Each path below is one point turned by a fixed rotation once a step. After each direction that follows a path, write how fast that rotation turns it, in degrees per step (0 if it stays still).
Each turn is a multiple of 5 degrees from 10 to 175, or 0.
Each row of a path follows its step; steps can be skipped.
path 1
step 5: [  9  -8  -9 -19  10  -1  -6  -8 -18   2  16 -13   1  13   7  -5   6 -14
  26  -2  -6   7  -3 -20 -13  -1   0   7 -27  16  -3   5 -18  -4 -10   5
  -7 -11  -2   6  20   8  -8]
step 13: [-15   4   0   0 -13   3   0 -10 -10   2   5  -8   1   4   6  -5 -12  14
  11   5  -8  15 -19  -9   4  11   2   5   9  10   0 -13 -37 -12   8  -2
   3   2   8  -3  26  23  12]
step 16: [  5 -26 -20  -8   2 -12  -3   7   5   2   3   4  -1  12   8   6  -7  -3
  25   2 -13  -6 -18  -1  -5  15   9  20 -12  13 -14  -3  -5  -7  -4  -9
   1  10   9 -11  35   0   1]
step 17: [  2 -14 -12  -6  14  -4  10  -9   9  22  10 -10  -2   9   1   0 -12  22
  18   2   1  23  -9  -3   1   7  -1  10  11 -12 -10  11 -21 -17   7 -13
  16   4  11 -13  10  13  -5]
step 19: [ 10  -9  11   9   5 -22  -9 -19  -3  -1   7   0  18  17  12 -10  -9  -7
  20  13  -4   4  -9   1   2  -6   1   5   1  -2  -9  21   4   0 -26 -11
 -20  -5 -13   2  26  -1   5]
step 20: [ -7  -8  -1 -19   5 -20 -12   4  -2  -3   9   6  13  19   5  -8 -12  -8
  17   6 -32   8 -20  -5  -2   2   1  22   1  -6 -21   4   3  -3 -10  -4
  19  -8  -2 -10   1  12   7]
step 21: [-27 -11  -3  -8  15   6  -3  -7  -4   1  17 -12  11  24 -10  -2 -12  -1
  12   3   2  24   8   1  -7   2  -6  11  -7 -29  -9  10 -12  10  14   4
  15   0   0  -9  12   9   3]
step 24: [-14   1   0   3 -10  10 -10   9  -8  11  14   5   4   7   3  -5 -10  -1
  15  18 -18  13 -17 -28   8  -9 -10  16 -11  -9  -5 -18   5   3   2  -7
   3   1  -2 -13  11  28  12]
[ 1 -1 -7  5  0  5 -6  7 -1  2  3 -1  5  1 -1  1  5 -2  4  1  2 -3  1  3
  3 -2 -2  1  1 -3  6 12 -6  2  1 -4 -3  1 -1  1  0 -2 -1] : 160
[  7  -3   1   0  -2   0   1   0   1   8  -1   0   1  -3   2   3   2  -1
   1   4   2   4   4   1  -1   8   3   2   6  -1  -3   0   6   1   0  -9
  -3  -4  -4 -10  -2  -4  -1] : 40
[ 4  0 -4  5  2 -3  0 -6  0  0 -4 -2  3  2 -7 -1  5 -6 -9  2  1 -1  3 -1
  2  1  1 -1  0 -5 -3 -3 -2  2 -8  6 -6  5  2 -2  2 -3 -3] : 100
[ 8 -5 -8 -4  1 -6  1 -2  2  6  2  3 -3 -4  6 -3  0 -2 -3  2  1  1 -2  3
  2 -5 -5 -3  6  0 -1  1  0 -4 -5  4  6 -2 -2  6 -3  2 -1] : 130
[ 5  2  7  2  5  1  2  3 -4  0 -1  2 -3 -2 -3 -2  1 -7  4  4 -2  1  0 -5
  1 -7  1 -2  1 -1  0 -3 -3 -3 -2 -7 -7 -9  1  7  0  1  0] : 80
path 2
step 2: [ 20 -10  -5 -19  -4  -1   8   8  -7   0  -8   6 -10  17 -12  -7  -4   2
 -31  -8 -12  16  -6   1 -33  -5 -14   5   1 -24  -6 -15  -7  -1 -10   2
  -1   2   3   7   1  -2   2]
step 3: [ 14  -2   8  16   2  -8  -2  16  -8  34 -22  -5   9  -1   8  -5  18 -11
   1 -15  24  10  -9  -5  12  -9 -11   9  -2  10   7  -6  -2  10  -9  -3
  -5 -10  16   5  -3   0  -1]
step 9: [-27   5  -1  -3   4 -11  -5   0  -3  28   8   2  19   9   4   8  -1  16
 -11  -8 -16  -8 -23   7  -4 -19   1   6  -4   0   2  -2  -2  -5   3   8
  15   3  25 -10 -12 -10   8]
step 12: [-23  -3  -7  -2  -9  13 -21   2  24  -9   3   7   9 -14  10   3   5 -15
 -16  -2  -7 -14 -22   1  19   8  11 -11   1   9 -18  -5 -15 -14   3  -9
  -6  11   0  10   4  -7  12]
step 15: [ -4  -4  -1   5  -2 -13   6   7  14  -9 -12   0  14   4   5  -3   0   3
  -8   2 -23   7 -26  26  13   1 -16  14  -4  -1   2  -7  -9   6  11   7
   2 -18 -25  11  -8  21   8]
step 16: [  0  16  -5   4   5 -16  15  -3  19  -7  -1   0   8  16  -4 -10   2  -2
  12  -9  28  26  -1   6 -17 -16  -7  12 -19  -9   2  -4   4 -12  16  -6
   0  10   5 -14  15  -5  -8]
step 22: [ -3   3  14  -7   1   7  15  20 -11  20 -26  16   2   7   4  15   3 -10
  14  10   0   6  17   2  -3 -18  10  16   5  -8  11 -21  -1 -11  15  13
  -2   1  -6  -9   0  -1  13]
step 25: [-13  15   2   3  -1   0  -3  17   4  22 -10 -11 -18  -1  -3  -7 -11  -1
  10  -2 -16 -34   2  -8   6  -4   3  -9   8  -1  -7   5  24 -20  12  12
  -3  12  -6  -1   0 -20 -10]
[-8 -2 -3  0 -2  0 -1 -3 -1 -5 -2  7 -1  4 -1 -1 -8 -3 -3 -5  2  5 -4 -3
 -1 -2 -1 -3 -1 -4 -1  2 -1  6 -3  3  5  3 11 -1  4 -1 -4] : 100
[ 5  4 -2 -5  9  4  4  0  0  8  1  2 -5  0  5 -2  0  0 -4 -1 -5 -2  0 -6
 -1 -4 -6 -4  3 -2 -2  4  3 -2  0  4 -1  1  4 -2  3  8  0] : 95
[-2 -3  4  9  1  3  4 -6  0  6 -3 -5 -4  7  3  4  5 -2  3 -1  8 -1  5 -3
 -1 -5  4  4 -1  1  0  1  1  4  3 -1 -2  5  4 -1  0  2  1] : 135
[  4   5   4  -2  -4   1   2   0   1  -2  -8   5  -5   8  -1   0   1   3
  -1   4   3   0   1   1   5  -3   1  -4   3   3  -5   3   2  -2  -3   1
   2  -7   2   2 -10  -2  -1] : 95
[ 7 -2 -6  0 -2  3  7  0 -1  6  0  6  3  3 -1  3 -4  3 -2  0  0  4 -4 11
 -4 -4  3  5 -2  5  4  0  2  2 -2  4  3  0 -1  1  1  1  4] : 55
[ -1   1   5   0   3   1  -3  -1  -1   3  -5  -3   3  -2  -4   2  -4  -3
   6  -5   1  -1  -1   0  -6  -2  -1  -6   4   6  -1  -3   4  -1   2  -1
   3 -10   2   3   7  -3   6] : 130
[-1 -5  5  1  3  0  0  5  2  4 -1 -1 -5 -3 -3  2 -4  4 -7 -2  1  2  0 -2
 -4 -1 -2 -5 -1  4 -3  1  2  4 -9 -4 -3  8 -5  5 -4 -5  2] : 65
path 3
step 1: [-15   4  15  -8   0  14  -9   6   1  -2   1  12  -4 -12 -24  -1  19  -1
  29  -3   4  -4  -4  -4 -22 -10 -18  -9  14  18  -3  -8   0   9  18  11
   8  -1  21  12 -13 -20   0]
step 6: [ -5  13 -14 -35  -4   2   0 -13 -21   9  -1 -16  15  -7   3   5   7  -4
  11   0  -2   0   7   9 -22 -11 -20  -9  12  -6  -7 -10  -5  12  21   6
   2 -14  21  21   1  -4  -2]
step 9: [-14  12 -23 -29  -2   6 -21  10 -18   8  -1   4 -17   8 -10  -5  -6  -4
  -2  -3 -18   3   9   0 -17 -23 -16   2  15  -6   2 -19  20   3   2   9
  12  -6  -4  19   0  -9  -1]
step 10: [ -9 -11  -5  -5 -12  -2   3   5  12 -40 -17   5   9  14 -15   0 -11  15
   9  -2  -1  19 -17   4 -17 -14  -3   8  -1  -2  -3  22  -5   9  15  -6
   0  -9  17  -5 -10 -20   9]
step 15: [ -3   3  -7 -18  -3   6   6   0   1 -30 -19 -20  14  -6   6 -11 -11 -14
 -15  11 -10  15 -13  -8   7  -2  -4  11  -2   2  -7  10   7   7  42  -2
  -4  -2   2  16   6 -11   4]
step 18: [  0  18  -8 -28 -15  -9  -8   2   5  -1 -14 -16  10 -13  -4 -13 -18   3
   8  16 -13  13 -19   5  13 -17   3   5  11   5  10  13   7  15   7  14
  -6  -9   4   2  19 -26  -4]
step 23: [ -6   6  12 -21 -29   0  -5 -19  -9 -12  -4  -5 -10  14  14   5   0  12
  -4  22  14  -9 -11  -4  33 -12  -4   4   7  11  13   9   5   4  20   7
  -2   5  10  -2   2 -12  -9]
step 25: [ -6 -17  -2  -5  -2  -4  -1 -10   7   5 -12  -2 -12   1   6  -2  11   7
  10   6 -15   8 -19   4   8 -17  15  26 -17  21   6  12   5 -19  25  -5
   7 -20 -17  -7  -4 -22   6]
[ 1  0  1  3  7  3  6  8  6 -4  3 -1  3 -1 -4  3  2  4  3  5 -2 10 -1  4
 -5  1 -2  0  4  4  4  0  1  4  0  4 -2  2 -5 -2  0 -2 -4] : 125
[-1 -2 -2  7 -1 -3  7 -3  3 -2 -6 -1  7 -3 -6  1  3  2 -1 -6  0  0  3 -9
  0  4 -1 -1  2  2  1 -1  3  0  2 -3  5  1  7  6  4 -2 -1] : 155
[ 5 -5  8 -6  9 -4  0 -3  2  2  1  0  4  3  1 -1  5 -2  4  2 -1 -1  2 -3
  2 -8  0 -1  2  5  3  0 -2 -4 -3 -3  3  8  0 -1  2  1  5] : 10
[-1 -2 -2 -2  3 -9  2  8 -1  1  4  4  2 -1  1  4 -7 -5 -3 -2  5 -2 -8 -1
 -4 -4  0 -3  3 -1  4 -3  5 -1 -2 -2  0 -6  4 -3  5 -1 -1] : 35
[ 0  2  6  0  5  5 -2  2  2 -3  0  3 -5 -9 -3 -7  1 -6 -4  3 -1 -4 -7 -3
  8  6  1 -1  2  4 -3 -3  4  1  3  4  2  1  1 -1  2 -1  1] : 100
[ 3 -3 -1 -5  2  3  4 -1  4 -5  2  0 -5  3 -1 -2  0 -1 -4 -3 -1 -3  5 -1
 -5  0 -3  0 -3 -6 -6 -4  9 -2 -9 -2  1  1 -7  2 -2 -2 -2] : 145
[-8  5  0 -4  5 -2 -2  7 -1  4  0 -2 -7  3  2  1  5  1 -3  0 -5  1 -1 -6
 -8  5  0  0 -7  4  3 -2 -3 -2  1 -2  5  0  1  3 -3  3  1] : 140
path 4
step 1: [  2  -2  11  12  12 -10 -18  28   6  -5  13   0   2  16  -6   5   2 -14
  21  16 -10  -7 -17  -5  12  12   0  11   4   3   9  26  16  -2   4   0
 -13  -7   6   7   9 -10   6]
step 3: [ -4  -6   1   7  -7 -17  -4   0  17  20  14  -2   2  -2   1 -12   8  14
  -3   6  -9   6   2   7 -17  16 -19  -1   3  -7 -10   5  18  -4 -30  -5
   4  23  -5   2  -1 -22  -7]
step 4: [ -6   8 -10   7 -16  27   3  -4 -12   6  -4  -3  12   8  20  -1  -7  12
   2   4  -5   9 -10  17   0  -4   8   8   8   9  -4  11  -2  30   0  -6
 -28  11  10  12  -1 -12 -13]
step 5: [  8  16  13 -12  14 -21   1   4  -3  -6  -1   2  -5  -8   8 -17   7  -1
 -22  -1   3   1   4  20 -13  -2  26 -18   0  -5   0  18  -9   0  -5  21
  -6   9  13  -4 -15  -8 -11]
step 14: [  3  -4  -6  12  12   4   1  -1  -9  -7   1 -12  -7  -6   7  -8  15 -23
   8  15   8  14 -30  -9  18   4  12 -17  -2  -2   2   2  -8  -6  11  -6
 -17  -8  18  22   6  -8  -2]
step 18: [ 21  13  26  -1   6  -7 -16   3   6 -10   4   0   4   6 -10 -12 -32  -4
  -7  -4 -17 -21 -19   6   4  -2   5 -13  -1  -3  -2  16   8 -11  -6   2
  11  12   2  -8  -3 -12  -6]
step 22: [  9   5 -14   1  -9   3  -9  -4   0   8  -4   1  15  -3  32  -7   2   7
  -8  11  16   4  10  16 -16  22   5  -5   3   3  -6   0  10   7 -16  -2
  -6   9  20  17   0  -6 -29]
step 23: [-13  19  22  -7   8   4  -2   9  -6  -1  13 -10  -3  -1   2   9  -4   3
 -14 -13  -1  10   2  22  13 -13  20   2   9   3   5  29  -1  14  -7  10
 -10   9  14  11   9 -13   4]
[-3 -3  1 -3 -1  3  0 -4 -5  3  5 -1 -2 -7  5 -3  3 -5 -5  6  4  2  3  6
  0 -3  4 -4  2 -6  7  0 -7  1  0 -4 -3  3 -3  2  4 -2  1] : 40
[ -5   1  -6   1   4  -1  -4  -3  -3  -4   0   4  -1  -9   0   2   4   3
  -1 -10   8  -4  -6  -2   5  -3  -2   2  -6  -1  -1  -5  -2  -2   1   1
  -1  -1  -4   1  -1   0   0] : 20
[ -2   4   0   3   5   0  -1   1  -3   0 -10  -2  -3   2   1   0  -2   0
  -2  -4  -5   5   3  -3   2   3  -2  -1  -5  -6   9   1  -6   3  -7  -5
   2  -5   1  -2   3   0  -4] : 40
[ 5  1  0  2 10  0  0  7  0  3 -2  2  5  1 -3 -2 -2  1  1  3  7 -2 -3  3
  6 -1  8 -5  0  0  1 -1 -2  6  3  3  3  1  7  0  2 -3  3] : 80
[-2  3 -1  1 -4 -4  1  2 -5  5  2 -3  4 -9 -5  5 -7 -4  5 -2 -2  6 -1  3
 -2  4  0 -5 -6 -2  0  2  2 -2 -2  4  0  1 -1 -4 -4  1  6] : 140
[11 -2  2  1  1 -3  2 -6 -5  1  4  3 -1  3  2  0  0  6  3 -3 -4 -1  1  1
  1  0 -3 -4 -4  3  3  5 -9  0  6  4 -2 -2 -4 -3 -3 -3  1] : 55
